In the data rows, zero lies at 7.5, halfway between 7 and 8.
Two rows play each game, the first against the second. How much does the first row win by? 10 is about a draw, 20 a big win and 0 a big loss. Wins can go round in a circle: one row can beat a second, the second a third and the third the first. Each row has two weighted sums of its numbers, A and B, taken from their middle values. A row wins by its A times the other's B, less its B times the other's A.
< 9  4  7  4 11  5  7  8  5 10  8 11  7  8  8  9  5  5>
<10 10  2  8  8 14  4  4  7  8  6  2 10 13  3 14 11 14>: 11
< 6  9  9  3 11  8  8  7  5  4  9  2  7 15  7  7  4  8>
<10  5  4  8  6  6  5 11  5 12  3  8  7  7 14  6  9  4>: 12
< 8  5  7  4 11  6  8  8  7  9  8 12  5  7  9 10  8  4>
< 7 15  8 15  3 10  8  2 11  4  9  6 11  3 11  5 12 11>: 9
< 7  7  8 11  5  4  9  7 10  7 10  8  9  5  6  7  8  9>
<10 12  2  9  8 13  3  4  7  8  5  3  9 11  4 13  8 15>: 10
< 5  8 15  8  6 13 11  8  9  4 12  4  7 10  4  2  8  6>
< 8  6  5  8  7  6  7  9  8 12  3  9  6  6 13  4 10  3>: 14
< 7  7 10  4 10  3  9  9  6  9  9 11  6  9  8  6  5  5>
< 5 11 15 10  4 13 13 10 11  2 12  4  9  9  3  0  6  7>: 15
< 6 10  9  2 11  9 10  8  4  5 10  2  7 15  6  8  4 11>
<10 10  2  6  8 12  3  4  7  9  7  4  7 10  2 14 10 14>: 2
<10 11  1  7  7 13  2  3  8  8  6  2 10  8  3 15 10 14>
< 7  8  7 11  5  5  8  8  8  5 10  9 11  3  6  9  6  9>: 9
< 9 10  3  7  8 11  3  3  7  8  8  3 10  9  3 13  8 13>
< 6 12 14  6  4 12 13  8  9  0 11  4  8  9  4  2  5  8>: 17
<10  9  2  7  9 14  3  5  7  9  7  3  9 10  2 14 11 14>
< 6  4  6  1 12  4  5  9  5 11  8 12  7  7 10  9  6  3>: 13
< 7 10 15  9  4 11 13  9 11  1 11  5 10  9  5  3  6  8>
< 8  8  7 10  5  7  9  7  9  6 12 11  9  4  5 10  7 10>: 10
< 8  7  5 10  6  5  5 11  4 12  0  8  5  6 12  6  8  4>
<11 10  2  6  8 15  3  5  8  9  5  3  9  9  3 14 11 13>: 13
< 8  5 10  3 11  2  8  9  6 10  9 11  6  8  8 10  8  6>
< 9 10 12  9  7 15 11  8 10  3  9  2  9 12  3  3  8  7>: 8
< 7  7 10 11  5  6  8  8  9  7 10  8  9  6  4  9  6  8>
< 7  9 10  4 13  6  8  9  5  6 10  3  7 15  6  6  5  8>: 9
< 5  9 10  5 11  6 10  8  5  5  9  2  8 15  9  5  5  9>
<11 10  5  7  9 14  3  5  7  8  8  3 10 12  3 13 11 13>: 10
< 8  4  9  2 12  4  9  7  5  8 10 12  5  9  9 10  6  5>
< 6  5  6  8  7  7  7  7  9  7  7 10  8  5  6 10  6  9>: 9
< 6 10  9  3 11  5 10  7  4  3  9  4  8 13  8  7  0 10>
< 8  7  3  8  2  5  8  5  9  5  9 10 11  2  6 14  4 13>: 12
< 6  9  8 11  5  5  9  6 10  9  8 10  9  4  4  8  8  9>
< 6  8  8 12  6  6  7  9  9  9  8  9  9  4  7  8  9  8>: 7
< 7  4  5 11  5  4  5 13  6 11  2  8  7  8 12  5  6  4>
< 4  7 10 13  3  6  9  8 10  6 11  9  9  3  4  5  4  7>: 9
< 8  6  6  9  8  7  5 10  7 12  3  9  5  7 13  5 11  4>
< 9  4  7  0 13  5  9  9  3  8 10 12  5  8  9 10  7  5>: 5
< 6  5  8 10  5  6  8  6 10  9  8  9  9  4  5 11 10  8>
< 7  5  7 10  6  8  6  5 11  6 10 10  9  2  5  9  8  9>: 9
< 5  8  9 12  4  7 11  8  9  6  9  9  8  5  6  7  6 10>
< 8  7  5 11  8  4  7 11  6 11  3 10  6  6 12  6  8  4>: 10
< 9  5  4  7  8  7  6 10  6 12  1  9  6  6 11  6  9  3>
< 7  8  9 13  3  6  8  9 11  7  9  8  9  5  4  8  7 10>: 12
< 8  6  8  1 12  3  8  6  5  8  9 12  4  8  8 11  5  5>
<11  7  3  7  8  7  4 11  5 11  3  9  5  7 13  7  9  4>: 13
< 8  4  6  8  5  7  7  7 10  5  7  8  6  4  8  8  4  8>
< 9  7  2  8  6  5  4  6  8  7  6 10  7  4  6 12  8 10>: 8
<10 10  3  7  8 12  3  5  7  8  7  3 10 12  3 13  9 13>
< 9  8  6  7  6  8  6  9  5 10  3  9  8  7 13  5  9  6>: 12
<10  9  1  8  5 11  3  3  7 10  5  3 10 11  4 14 10 14>
< 8  6  5  8  6  2  5  5  8  9  6 11  8  3  7 11  8  9>: 10
< 9  4  9  6 11  5  8  9  4 12  9 12  6  9  9  9  7  6>
< 8  5  6 10  6  6  7 12  8 12  1  8  6  7 12  3 11  4>: 12
< 7  6  9 12  4  6  8  8 10  7  8  9  9  3  5  7  6  8>
<10 10  2  6  7 14  4  0  7  5  7  3  9 10  6 13 11 15>: 10
< 5 10  9  2 11  4  9  7  5  5  9  3  7 13  9  7  5  8>
< 7  6  8 11  6  8  8  6 11  9  8  9  7  2  3  9  8  8>: 4
<10  5  4  8  8  9  3  8  7 10  0  9  5  6 14  5 11  3>
<10  5  6  3 11  4  9 10  4 10 11 12  5  7  8 11  7  5>: 4
< 9  7  4  7  8  6  8 10  7 11  3 10  5  7 14  7 10  2>
< 5  6  8 10  4  5  8  6  9  6  9  9  9  3  5  8  7  8>: 10
< 7  6  7  9  7  4  8  9  8  6  8 10  9  5  8 11  4  9>
<11  8  4  8  7 12  3  4  8  8  8  3 10  9  5 14  9 12>: 10
< 8 12 12  8  4 13 12  6  9  2  9  4  9 10  6  3  7  8>
< 8  6  4  9  6  8  7  4 10  6  6 10  7  2  8 10  8  9>: 11
< 8  4  9  3 12  1  6  9  4 11  9 12  5  7  9 10  6  4>
< 7  6  5 10  4  5  9  6  9  5  9 10  8  2  6  9  5 11>: 10
<10 10  2  8  7 13  3  3  7  6  8  2  9 10  5 13  9 14>
< 5 11  9  5 11  8  9  7  7  4 10  2  8 12 11  5  7  8>: 9
< 6 12  6 11  5 10  9  0 13  4 11  6 10  2  7  8  9 10>
< 6  7  9 11  4  6 10  7 10  7  9  9  9  3  5  8  6  9>: 12
< 9  7  6  7  8  6  7 10  6 10  3  9  6  8 12  4  7  3>
< 5  8 11  5 11  8  9  7  3  6  9  2  9 15  6  8  4  9>: 12
<12 11  2  5  8 12  4  4  6  6  9  3 10 11  4 14  9 14>
< 8  5  8  3 11  5  9 10  5  8  8 11  7  9  8  8  6  5>: 12
< 7  7  8 12  5  6  8 10 10  8  8  9  8  3  6  6  8  8>
< 7  6  9  8  7 10  9  9 11  8  9  7  7  4  5  7 10  8>: 10
< 6  7  9 10  7 10  6  7  9  9  9  7  8  6  4  9 10  7>
< 9  8  5  7  6  6  6  6  8  6  8 10  8  4 10 10  6  9>: 9
< 7  6  5 10  6  4  7  6  8 10  7 11  8  4  7 12  8  8>
< 6 10  9  4 12  5 10  8  3  5  9  4 10 15  8  8  2  7>: 8
< 8  4  4  8  8  7  6 10  7 13  2  9  4  8 13  7 10  1>
< 5  8 15 10  5 12 12  8  9  4 13  3  7 11  1  2  8  7>: 12
< 7  5  8  2 11  4  8  8  5  8 10 12  5  8  9  9  4  5>
< 6  9 15  9  4 12 14  7 11  0 12  5  9  8  4  0  5  7>: 14
< 8  6  7  6  8  7  8  6  6  6  8  8  7  5  9 10  7 10>
< 8  6  8  3 11  5  8 11  4  7  7 12  7  7  8  9  4  5>: 9
< 6 11 15  5  7 14 14  7 10  1 12  3  7  9  6  2  8  6>
< 9  7  4  7  9  8  4 11  6 13  4 10  7  8 12  6 10  3>: 16
< 6  9  6 13  3  5  7  9 11  7 10  9 11  2  6  7  5  9>
< 6  9 15  7  4 13 13  6  9  2 13  4  8 11  2  5  5  7>: 5
< 9  5  5  8  7  7  5 11  6 13  2  9  7  7 15  7  9  3>
< 6 10 14  9  5 13 12  7  9  3 10  3  8 11  5  2  6  8>: 6
< 8  5  7  3 11  2  8  9  5 10 11 11  7  7  8 10  8  7>
<10  9  2  7  8 12  2  4  7  9  5  3  9 12  3 14 11 13>: 3
< 7 10 14  9  8 14 13  8  9  3 10  4  7  9  4  0  8  6>
< 7  7  6 10  7  6  7  7  7 10  6 10  6  4 10  9  9  8>: 12
< 8  4  6  9  9  6  6 10  7 12  1  9  6  7 14  3 11  3>
< 8  8  5  9  7  7  9  7  8  6  7 11  7  5  7 11  8 10>: 14
<10  8  3  8  5  8  7  5  7  4 10 10 10  4  6 12  5 11>
< 7 10  9  3 13  7  8  7  4  5 10  2  6 15  7  7  5  8>: 8
< 6 12  7 13  4 11  9  1 12  3  8  6 11  2  9  5  9 12>
< 9  4  9  3 12  4  9  7  6  9 10 10  6  9  9  9  7  5>: 12
< 7 11  5 15  5  8  8  2 13  4  8  5 12  4  8  6 11 11>
< 8  6  7  3 10  3  7  8  5  8 10 12  5  7 10  9  6  6>: 6
< 8  3  9  2 12  4  7 10  5  9  9 12  5  7  8 11  6  4>
< 7  9 14  8  3 12 12  8  9  1 10  4  8  8  3  2  3  6>: 12
< 8  7  5 10  6  6  6 11  5 11  0  8  6  7 13  4  8  2>
< 8  5  6  9  8  7  5  8  8 12  3  9  6  4 13  3 11  3>: 9
< 8  3  8  1 13  5  8  7  5  9  9 12  5  8 10 10  7  5>
< 6 10 14  6  6 13 13  7 10  3 10  6  8  9  6  2  6  6>: 10
< 9  4  9  3 13  2  8  7  4  7 10 12  5  8  8  9  6  6>
<10 10  2  7  8 12  3  5  7 10  4  3  8 12  5 13 12 14>: 10
< 6  5 10 12  4  5  8 10  9  9  9  9  7  5  5  9  6  6>
< 6 12 15  6  5 14 14  6 11  0 12  3  9  9  3  2  5  7>: 14
< 8  4  7  4 12  3  7  8  5  9  9 13  7  6  8 12  7  6>
< 8 12  6 12  4 10  8  1 11  3 11  6  9  2  8  8  9 11>: 10
< 7  9 10  3 13  7  8  8  4  4  6  2  6 13  9  6  6  8>
< 7  5  8  4 12  5  7  9  5  8 10 12  7  7  7 11  7  5>: 9
< 5 11 10  5 10  4 10  8  4  4 10  2  8 14  8  7  4  9>
< 6  9  9  3 11  6  9  7  3  5  8  3  9 15  7  7  5  9>: 10
< 8  4  8  4 11  2  9 10  4 10 10 13  6  7  7 10  7  6>
< 9  7  3  9  6  7  6  4  8  6  8 11  9  3  7 13  6 12>: 11
< 8  6  6 10  7  6  6 12  5 14  0  8  6  8 13  4 11  2>
< 8  5  5  8  7  9  5 11  7 11  3 10  5  8 12  6 11  3>: 5
< 8  8  5 11  7  7  5 11  8 11  1  8  8  8 15  5 12  4>
<10 10  2  8  6 12  4  5  9  7  6  3  9 10  4 12  9 14>: 16
< 9  6  4  8  6  6  6  8  8  8  4 10  7  5  9 10  7  9>
< 7  6  3  6  5  8  7  6  8  5  9 10  8  2  7 10  3 10>: 14
< 8 10 13  6  5 14 12  7 12  1  9  3  8  9  5  2  7  8>
<10 10  1  7  7 13  2  2  8  7  5  4 10  9  4 15 10 14>: 5
< 7  9 11  4 12  7  9  7  4  4  9  2 11 15  7  6  5 10>
< 8  3  7  3 10  2 10  9  6 10  9 12  6  7  8  9  8  5>: 10
< 7  6 10 11  5  7  7  8 10  7  7  9  7  4  6  5  9  7>
< 6  7 10 10  7  8  9  8  9  7 10  9  8  5  6  6  9  8>: 10
< 7 10 15  7  7 13 11  8  8  2 11  5  9 12  4  3  7  8>
< 7 13  6 13  3  9  7  0 13  3 11  5 10  2 10  7 10 12>: 16
< 6 12 15  6  5 11 15  6  8  0 13  6  9 10  6  3  4  8>
< 6  6  7  6 10  2  8 10  5 10 10 11  7  8  7  9  7  6>: 6
< 9  8  8 11  6  6  8  9  8  7  8  8  9  6  4  8  7 10>
< 9  6  5  9  7  4  6 12  7 12  2  9  7  8 12  6  9  4>: 9
< 8  4  6 10  8  7  4 12  7 14  3  9  5  7 12  5 12  3>
< 6  6  9 10  5  7  7  7 10  8  8  9  9  5  4  7  8  9>: 11
< 8  8  5 10  6  5  8  8  7  6  8 11 10  4  7 11  6 10>
< 8  7  6  8  7  6  7  6  7  5 10 10  8  4  7 10  4  9>: 10
< 7  6  5  9  8  6  5 11  7 13  0  8  6  9 12  6 10  4>
< 8  4  8  2 12  4  7  8  6  9  9 12  5  7  7 10  4  6>: 14
< 7  4  7  5 10  5  7 10  6 11  8 12  7  7  8  9  7  5>
< 9  6  4  6  6  9  7  4 10  6  9  9  6  4  6 12  9 10>: 7
< 8  6  4 10  6  2  6  8  7 10  7 12  7  4  8 10  5 10>
< 5 10 15  8  3 14 12  8  9  2 10  3  9 12  4  1  6  8>: 14
< 6  7  8 11  6  6  9  7 10  6 10 10  8  3  6  7  7 10>
< 7  4 10  3 12  4  7  8  6  9 10 12  6  8  8  8  6  4>: 10
< 6 10 10  4 10  5 10  7  5  4 10  2  7 14  9  6  4 10>
< 8  3  7  1 13  7  7  8  5 10  9 13  6  7  9  9  6  4>: 13
< 9  6  5  8  8  6  5 10  5 12  2  9  7  7 12  6  9  2>
< 8  6  6  7 10  4  8  9  7 11  4  9  6  9 13  5  9  3>: 16
< 7  5  7  9  8  5  6 11  7 12  4  8  7  8 11  6 10  4>
< 8 11 15  8  5 12 14  7  9  2 11  4  9 11  6  3  6  7>: 7
< 6  8  9 11  5  7  9  9 10  8 10  8  9  4  4  6  7  9>
< 8  4  9  3 12  3  9 10  6  8 11 12  5  6  8  8  7  5>: 10
< 8  3  8  3 12  5  7 10  4 12  9 13  5  8  8 10  8  4>
< 6 10  9  3 12  7  9  8  4  5  8  3  8 14  6  6  6  9>: 8
< 8  6  5  8  5  3  7  8  8  6  9 12  8  3  4 12  4 11>
< 7  2  8  5 10  2  7 10  5 12  7 12  6  9  8 10  6  4>: 6
< 4  8 10 13  4  6  9  8 10  7  8  7  8  4  4  6  7  6>
< 7  7  9 14  5  6  9  7 10  8  9 10  8  6  3  6  6  8>: 10
< 6  6 10  9  7  7  8  5 10  8  9  9  7  5  7  6  7  6>
< 8  5 11  5 13  4  7  8  5  8  9 11  6  9  9  8  6  6>: 9
< 4  7  8 13  4  6  9  7 11  7  9  8  7  2  4  5  6  9>
< 7 12  5 11  3 11  8  0 12  3  9  7 10  2  9  9 11 11>: 8
< 9 10 14  7  7 14 13  7  7  3  9  3  6 12  3  3  9  8>
< 9  5  5  6  8  8  8 11  5 12  2  9  4  7 11  7  8  4>: 10
< 6  6  4  7  7  6  7  7  8  7  6 10  7  5  7 11  5  9>
< 6  7 10  4 11  6  9  9  5  5 10  2  6 14  9  7  6  9>: 10
< 9  7  4  9  6  6  6  9  6 11  2  9  7  6 13  7  6  5>
<10 11  2  6  9 12  3  5  7 10  7  2  8 11  2 12 10 12>: 15
< 6  6  7 14  5  8  6  9  8 10  7  8  8  6  5  7  9  7>
< 7  3  7  4 11  3  7  8  5 10  8 12  5  6  7  9  6  5>: 12
<10  9  2  6  8 13  3  3  6  8  6  4  9  9  3 12  9 14>
< 6 10 15  6  5 12 13  6  9  1 11  5  7 11  3  2  8  7>: 14
< 6  6  8 11  3  6 10  8 10  7 12  9 10  4  4  9  5  9>
< 9  4  7  1 12  4  7 10  5 10  9 13  6  8  8 10  6  4>: 10
< 7 11  5 13  4 11  6  1 13  3  9  6 10  2  8  6  8 10>
< 8  4  9  3 12  5  9 10  5 10  8 11  4  8  8 10 10  5>: 13
< 6 11  6 12  2 10  8  0 12  3 10  7 10  1  9  7  8 11>
< 7 10 10  3 11  7  8  7  5  4  7  3  8 15  8  6  6  8>: 10
< 5 10 14 10  6 11 13  9 10  2 12  5  8  9  5  0  5  6>
<10 10  3  6  7 15  1  3  8  8  4  2 10 11  5 13 12 14>: 9
< 7  6  5  9  7  5  6 13  7 12  1  8  7  8 12  5  9  5>
< 9  5  7  9  7  8  6  9  6 11  3 10  5  6 13  6  9  3>: 9
< 7  7  8 11  5  5  9  8 10  7  9  9  8  5  6  8  7  9>
< 5 13  7 15  2  9  9  1 13  4  8  4 13  3  8  5  9 12>: 5
<10  9  2  9  7 11  2  4  7  8  6  4 10 10  4 13 11 13>
< 8  4  8  2 12  4  7 10  5  9 10 12  6  8  9 10  7  5>: 13
< 9  9  4  6  8 13  2  3  7  9  6  3  9 10  3 13 10 12>
<11 10  2  8  8 14  4  4  8  7  6  2 10 11  4 15  9 15>: 7
< 5  7  9 11  6  5  8  9 10  8  9  9 10  3  6  7  8  8>
< 5  6 11  8  6  7 10  7  9 11  9  9  8  5  5  8 10  9>: 10
< 7  5  9  4 11  3  7  7  6  9  8 12  5  8  7  9  6  5>
< 5  9  9 11  6  6 12  7 11  7 12  9  8  6  4  8  6  9>: 8
<6 8 8 9 4 8 8 7 9 8 7 8 8 5 4 6 7 7>
< 6  5 10 14  3  5  6 10 10  9  7  8  9  4  5  4  8  6>: 9
< 7  7 11  9  4  8  9  7 10  6  9  7  8  4  4  7  5  9>
< 7  5  8  5 11  2  8 11  5  8  9 11  7  8  8 10  6  6>: 10
< 8 11 14  7  5 14 12  7  9  0  9  2  8 10  3  3  6  8>
< 8  4  8  4 11  4  8  8  4 10  9 11  6  9  8 10  8  6>: 10
< 6 13  7 11  4  8  8  0 13  2 10  6 10  1  7  7  9 10>
< 5  6  8 12  4  8  8  8 10  8  6  7  8  5  7  6  9  7>: 10
< 8  7 10  1 12  8 10  7  4  5  9  2  8 15  5  7  6  9>
< 5 11 10  5 12  8  8  9  5  5  7  1  7 14  9  4  7 10>: 8
< 7  5  7  7  8  5  7 10  6 12  3  8  7  7 10  5  8  3>
< 8  5  7  9  8  7  6  9  8 12  3  7  5  9 13  6 10  4>: 12
< 6  7  9 10  6  6 11  6  9  5 12  9  8  3  5  8  8 10>
< 5 11  9  3 11  7  7  8  4  5  8  3  8 13  8  7  6 10>: 10
< 7  7  8 13  4  4  7 10  9 11  7  8  9  6  5  8  8  7>
< 9  6  6  8  9 10  5  8  7 14  1  7  5  9 13  4 12  4>: 4
<10  2  7  2 13  4  7 10  4 11 10 13  6  8  9 11  6  5>
< 6 11 14  7  7 12 14  5  9  2 12  3  9 10  4  2  7  8>: 11
<7 8 9 9 5 7 8 6 9 8 9 9 9 6 3 9 5 9>
< 8  6  6 10  8  9  6 10  8 12  3  8  6  8 12  6  9  3>: 6
< 7  4  5  5 10  4  7 12  4 11  9 12  6  7  8 10  8  5>
< 5 10  8  5 10  5  9  6  5  4  9  2 10 15  8  6  5 11>: 8
< 8  6  9  3 11  5  8  9  4 10 10 12  8 10  8  9  5  6>
< 8  6  7  8  8  6  7 10  7 11  3  8  5  9 14  5 11  1>: 15
< 5 10 10  4 12  6  7  7  6  4  7  3  8 13 10  5  6  8>
< 5 11  9  3 10  6 10  6  5  4  9  3  8 15  7  5  3 10>: 13
< 7  6  8  6 10  3  7  8  4  9  8 11  8  8  7 10  7  6>
< 7 11 14  8  4 15 10  6 11  2 11  3  7  8  3  2  8  6>: 10
< 7  6  5  8  6  7  9  6  8  8 10 10  7  3  6 12  5  9>
< 7  7  5 10  6  9  5 10  8 11  2  8  7  7 12  5  8  4>: 11
< 6 12 14 11  3 13 13  8 10  2 11  3 10  8  4  2  5  9>
< 6  7 10 10  5  7  9  8 10  7  8  9  9  5  4  8  7  8>: 8
<11  9  3  7  8 12  2  4  7  8  8  3  9  9  4 14 10 13>
< 6 11 15  9  5 13 12  8  9  2 10  4  9 10  5  2  6  7>: 11
< 8  6  5  7  7  9  7  4  8  8  7 10  9  4  7 10  7  9>
< 8  4  8  3 12  4  8  9  5 11  8 12  7  6 10  9  7  4>: 10
< 8  4  6  4 10  7  5 11  6 12  3 10  5 10 12  5  9  2>
< 9  5  8  3 13  4  6  8  6  9 11 11  7  6  7 10  7  6>: 10
<10  6  4  6  9  7  5  8  7 11  3 11  6  7 14  6 12  1>
< 7  3  9  3 11  4  9  9  5  8 10 11  5  8  8 10  8  5>: 8
< 9  7  6  7  7  4  8  7  7  6  9 10  8  4  7 10  4 10>
< 5  9  9  2 14  7  8  7  5  5  8  3  8 15  8  7  4  9>: 9
<11  9  4  6  7 14  5  5  7  7  7  4 10 11  2 13  8 14>
<10  4  6  3 10  3  5  9  4 12  9 12  6  7 10 10  7  4>: 15
